In the rows, zero is written as 128.
name the system of each run:
nub, run 1 (8 x 18):
[[126  94 167 124 170 110 105 126 142 118 124 107 119 144 138 131  99 134]
 [119 154 102 128 144 146 125 141 133 117 139 121 162 126 105  86 104 150]
 [111 138 116 169 118 164 150 115  98 157 126 149 120 101 132 132 148 111]
 [133 123 149 132 107 132  97 132 149 125 126 123 103 135 187 162 145 128]
 [159 128 156 121 157 110 121 155 123  86 146 100 131 141 119 127  99 143]
 [149 147  80 140 133 132 150 160 112 155 141 142 157 123  92 115 120 139]
 [130 141 118 126  72 133 147 112 115 157 120 146 121 105 134 155 176 102]
 [140  96 164 107 121  89 105 130 155 106 114 124  96 149 140 163 137 114]]
suzun, run 2 (8 x 18):
[[ 99 122 152  89 120 109 156  47 107 157 122 100 133 130 160 115 128 139]
 [125  86 196 117 137 114  87 119 144 150 103  94 131 108 161 178 142  99]
 [ 97 106 161  85  96 181 102 132 186 105 130 160 126 128 145 144 112  92]
 [106 124 136 139  90 184 178  88 103 153 144 170  90 116 165 147 131  99]
 [146 128 122 103  67 108 152 107 116 204 116 130 147 113 158 182 177 111]
 [170 113 154  95  76 104 123 170 137 110 125 136 130 110  95 195 158  73]
 [137 100 101 116  98 131 164 153 152  99 137 207  76 166  81 147 120  92]
 [151 117 103  99 109  84 218  85  84 151 147 155  95 172 110 128 114 139]]
nub, run 3 (8 x 18):
[[108 165 117 149 133 163 141 145 100  50 135 137 134  77  43  83 135  97]
 [124 104  85 171 120 153 159 123 133 177 132 205  66 169 163 147 123 128]
 [145 139 190  65  92 127 133  93 122 121 154  70 145 126 201 152 115 141]
 [145  93 154 140 188 111  86 188 135 135 116 108 178 104  67 136 100 114]
 [111 171  54 140  83 170 136 151 149  94 136 185 123 124  86  96 151 115]
 [134 102 157 134 108 130 185  85  94 147 141 157  64 145 175 167 127 112]
 [151 104 169  59 133 102  90 138 169 144 132  79 179 147 164 150  94 148]
 [113 138 124 128 153 140 121 162 117  95 124 122 176  83  33  93 114 103]]
Babam, run 4 (8 x 18):
[[122 134 148 114 113 186 155 115 113 162 161 131 153 115 171 136  92 129]
 [146 124 163 147 104 170 114 171 125 117 137 136 128  87 134 180 138  84]
 [175 114 131  86 104 118 116 183 169 117 150 138 140 161 129 165 100 125]
 [151 137 146 107 149 131 151 154 117  60 164 117 140 136  84 102  75 134]
 [131 100 136 115 155 114 167 134  91 152 128 135 166 112  45 129 102 103]
 [119 122 110  90  91  86 137 115 138 110  96 148 131 116  50 133 177  86]
 [102  98  96 114 151  80  98 118 180  91  92 151  91 175  86  90 141 141]
 [ 62 120 125 115 168 134 144  48 128 128 117 128 121 149 126  56 102 156]]
vegat, run 5 (8 x 18):
[[140 143 119 169 145 152  97 180 129 123 134 122 150 106 124 129 126 132]
 [142 122  97 177 121 140 139 156 122 139 125 179  92 129 113 147 145 113]
 [154 128 120 157 144  87 142 122 116  99 129 132  69 165 140 126 138 150]
 [148 149 117 147 157 124  93 155 143 104 137  98 132 147 160 106 112 177]
 [138 149 102 185 139 165 109 181 118 144 132 140 148  98 118 135 135 125]
 [141 112  99 187 131 117 141 148 116 133 118 179  70 139 109 151 155 111]
 [149 137 119 152 143  86 123 120 127  85 130 119  67 172 166 116 137 170]
 [142 162 123 164 169 147  84 168 135 109 146  91 149 122 163 100 101 173]]
sute, run 6 (8 x 18):
[[ 95  94 160 160 144 143  81 124 157 124  98 144  86 120 151 149 145 101]
 [118 127 117  91  63 125 151  95 140 145 122 158 115 130 139 153 166  98]
 [133  93 164 107 123 149 103 143 158 181 128 129 156 127 167 177 108 116]
 [169 133 115 143  90 148 141 182 118 149 143 156 134 109 114 181 142  98]
 [174 119 186 133 130 109 152 136  73 138 145  89 134 102 137 178 130 113]
 [188 114 133 119 139  98 171 153 107 109 164 133 100 172 126 146  86 145]
 [149 126 118 120 172 125 174 140  87 143 155 119 173 131  77  94  68 152]
 [118 119 123 192 202 138 143 140  90  97 131 137 105 118  75  86 102 134]]
Babam, run 7 (8 x 18):
[[153  97 161 107 145  63 110 133 147  69 119 110  77 169 125 143 128 132]
 [107 133 136  96 181 110 114 104 127 125 125  77 185 130 105  66  85 169]
 [ 89 156  79 159 121 160 160 109  93 170 117 157 159  78  72  96 154 107]
 [125 100 100 145  85  98 136 112 145 151  98 185  58 151 135 173 189  97]
 [118 114 165 101 152  91  78  97 175  71 120  88  82 179 195 113 119 166]
 [ 89 150 141 140 185 186 108 111 117 157 142  91 193 101 157  70  73 168]
 [119 153 100 168  74 208 168 134  91 204 138 176 148  66 130 161 161  82]
 [178 105 140 131  71 105 108 172 167 101 128 163  51 158 170 218 170  96]]
sute, run 8 (8 x 18):
[[108 102  90 145 163 139 102 155 153 190 107 154 175 123  90 113 108 130]
 [111 125 149 163 128 137 112 145 116  89 105 138 109  74  74 140 172  72]
 [116 120 182 102  99 120 156  65 110 104 134 117  72 139 182 147 141 116]
 [133 100  99  89 116 130 144 125 168 196 138 162 141 186 166 140  88 154]
 [134 116 108 148 141 155 104 191 137 180 118 148 192  82  66 148 125  96]
 [147 129 186 177 122 131 136 139  77  76 129 114  86  75 111 170 167  79]
 [154 116 157  89 109  87 192  72  99 124 151 117  74 179 183 145 117 151]
 [143  98  90  91 160 127 143 156 159 189 148 156 183 181 109 110  50 161]]
vegat, run 9 (8 x 18):
[[ 83 145 108 135 140 144  95 110 149 138 111 116 151 118 135  85 137 150]
 [ 87 131 133 167 132 158 119 106 115 150 106 132 125  88 130 123 160 106]
 [100  99 162 150 134 137 116  96 135 125 108 140  77 122 158 146 146 106]
 [126 127 184 123 127 147 117 107 124  96 143 102 100 128 193 141 116 133]
 [140 116 183 127 141 176 117 158 125 128 156 111 150 112 163 158  81 119]
 [172 106 152 125 103 145 153 170 114 155 152 150 133 120 130 194 111  96]
 [185 109 134  90 107  84 167 157 122 103 149 138 106 164  99 161 112 120]
 [173 147  94  77 121  93 143 154 142 105 157 112 160 172 111 103  87 168]]
suzun, run 10 (8 x 18):
[[ 94 149 102  88 144 130 117  99 134 184 114  92 221 109 108  76 114 155]
 [103 142 174 174 151 125  77 121 112  70  98  80 115  66 117 121 177 106]
 [115 139  98 145 122 166  63 152 204 105 129 156  95 168 201 116 124 159]
 [152 171 139 145 121 201 179 135  75 149 189 116 157 107 181 125  77 152]
 [119 147  85 168 122 133 115 148 101 221  95 122 200  60  88 138 174 108]
 [141 185  98 125  75 102  82 161 157  32 111 113 116 102  92 121 210 108]
 [183 140  83 189 134 142 135 195 144  82 166 180  52 191 162 135 102 165]
 [171 158  73 115 149 130 211 140  78 191 178 128 194 152 106  92  59 185]]
mus, run 11 (8 x 18):
[[ 91 125  83 100 124 140 104 136 186 108 113 166 142 144  78  86 120 123]
 [ 92 131 128 129  99 132 125  74 146  96 112 146  66 144 169 121 162 123]
 [134  78 170 141 159  70  95 120 130 155  97 104 104 138 147 173 149 120]
 [118 139 132  89 127 108  69 143 160 146 105  80 206 101 109 118 141 131]
 [ 74 128 132  87  86 196 124 104 161 133 126 163 150 104 127 121 126  89]
 [127 109 153 125  99 146 145  90 128 175 137 143  88 146 222 173 134 129]
 [183 104 188  92 146  88 125 142 114 149 144  67 160 136 158 172  94 145]
 [122 136 109  62 134 143 136 138 150 138 148 118 209 139  91  87  66 150]]
mus, run 12 (8 x 18):
[[135  97 124 138 125 104 113 137 155 135 114 151  87 159 144 156 142 122]
 [130 128 153 117 145  98  83 130 148 104 116  83 138 130 148 125 133 146]
 [ 83 112 133 106 143 139 113 107 142 141 106 127 160 108  96 103 118 114]
 [110 139 109 109  77 138 136 100 140 161 117 148 126 124 152 141 163 115]
 [154 106 170 114 109 120 111 145 144 129 131 123 107 135 169 183 127 116]
 [130 121 158 109 164 131  96 136 144 141 135  86 169 133 155 120  83 158]
 [ 98 136 122  82 117 144 166  84 115 145 135 126 170 116 103  94 107 126]
 [143 121  95 101  79 118 172 116 140 153 136 174 101 164 137 149 135 122]]

runs to name:
run 13 (2 x 18):
[[ 92 124 170 122 152 164 191  74  70  86 149 128 114 106  94  87  87 111]
 [150 124  56 156 120  84 172 121 106 208 117 166 115 157 121 138 150 150]]
	mus
run 14 (2 x 18):
[[ 93 148 162 120 130 201  69 128 162 133 135  95 175  97 199 120 108 138]
 [134 151 110 157  97 228 130 180 136 156 167 170 149 105 162 150 101 116]]
	Babam
run 15 (2 x 18):
[[ 83 122 114 132 134 162 110 130 148 136 108 155 148 102  90 104 127 102]
 [107 162 117 142 100 133 136  87 118  98 121 126  93 126 155 109 170 134]]
	suzun
run 16 (2 x 18):
[[164 139 144 130 135 107 176 121  75 117 153 104 117 133 133 134 120 142]
 [153 112 120 127 170  98 152 135 115 129 140 122 125 165 112 110  86 163]]
	sute
run 17 (2 x 18):
[[108 107  92 119 122 145 135 130 171 126 131 186 101 169 119 112 107 130]
 [113 123 163  91 117 154 168  76 105 133 148 118 137 124 152 118  98 128]]
	nub
run 18 (2 x 18):
[[ 87 144 163 129 107 165 160  43  89 172 130 107 122 101 208 126 143 132]
 [118 136 149 182 117 168  57 157 153 162 107 121 130  79 195 177 174 107]]
	Babam
run 19 (2 x 18):
[[121 117 122  97 126  73  84 125 171 110  93 110 132 140 101 126 161 126]
 [ 96 147  82 128 154 128 121 109 148 110 121 136 129 160 113  58 115 167]]
	Babam
run 20 (2 x 18):
[[137 145 119 144 131 133 187 100  78 132 152 129 107 138 144 111 114 150]
 [142 125 134 127 122 119 110 128 125 195 116  99 167 114 167 159 143 140]]
	nub
run 21 (2 x 18):
[[125 122 169 131 107 153  85 140 164  86 130 127  84 130 192 162 141 116]
 [129 125 126 120 103 197 152 141 137 169 166 167 138 136 175 149  86 125]]
	suzun
run 22 (2 x 18):
[[142  94 164  93 161  97  94 146 151 144 118  93 162 138 125 139  96 138]
 [141 148 107 128 108 166 141 171 131  81 157 158 130 122  93 119 112 113]]
	sute
run 23 (2 x 18):
[[136 114 152 101 101 135 175 108  96 188 133 134 161  99 123 166 126  99]
 [141  89 159  64 109  79 134 121 144 121 113 125 128 146  97 160 129 103]]
	vegat
run 24 (2 x 18):
[[150 117 149 149 177 102 138 139  88 148 129  93 152 112 105 126 110 139]
 [128 161  78 121 108 140 145 145 120 135 135 140 171 109  75  99 135 126]]
	mus
run 25 (2 x 18):
[[ 95 119 156 136 173  94 112  76 128  63 108 101  71 152 138  79 133 150]
 [110 139  95 151 198 117 124 103 117 155 126 101 145 157 149  62  90 200]]
	nub
run 26 (2 x 18):
[[111 166 130 163 116 179 110 140 118 115 130 116 148  73 131 119 149 111]
 [116 125 146 182 133 183 147 132  88 163 135 149 121  87 140 152 130 101]]
	mus
run 27 (2 x 18):
[[118 132 119 141 144 106 150 123  90 113 110 125 138  93  48 104 150 109]
 [117 106  85 116 117  75 130 105 142 162  90 153 118 150  89 128 169 120]]
	Babam
run 28 (2 x 18):
[[139 155 111 163 144 133 130 130  85 203 127  95 183  93 145 124 139 151]
 [131 164 122 130 114 120  67 170 148  98 106  90 173  81  95 122 176 114]]
	suzun
run 29 (2 x 18):
[[143 140 150 144 125 149 143 123  97 153 145 107 134 116 177 143 120 141]
 [156 133 142 140 129 127  92 171 133 135 129 105 149 103 140 160 138 122]]
	nub
run 30 (2 x 18):
[[124 152  95 147 144  94  93 139 116 174  92  88 195  80  83 113 172 133]
 [ 74 122  84 145 100 132  93 119 174 113  81 183  98 113  79 113 195  83]]
	vegat
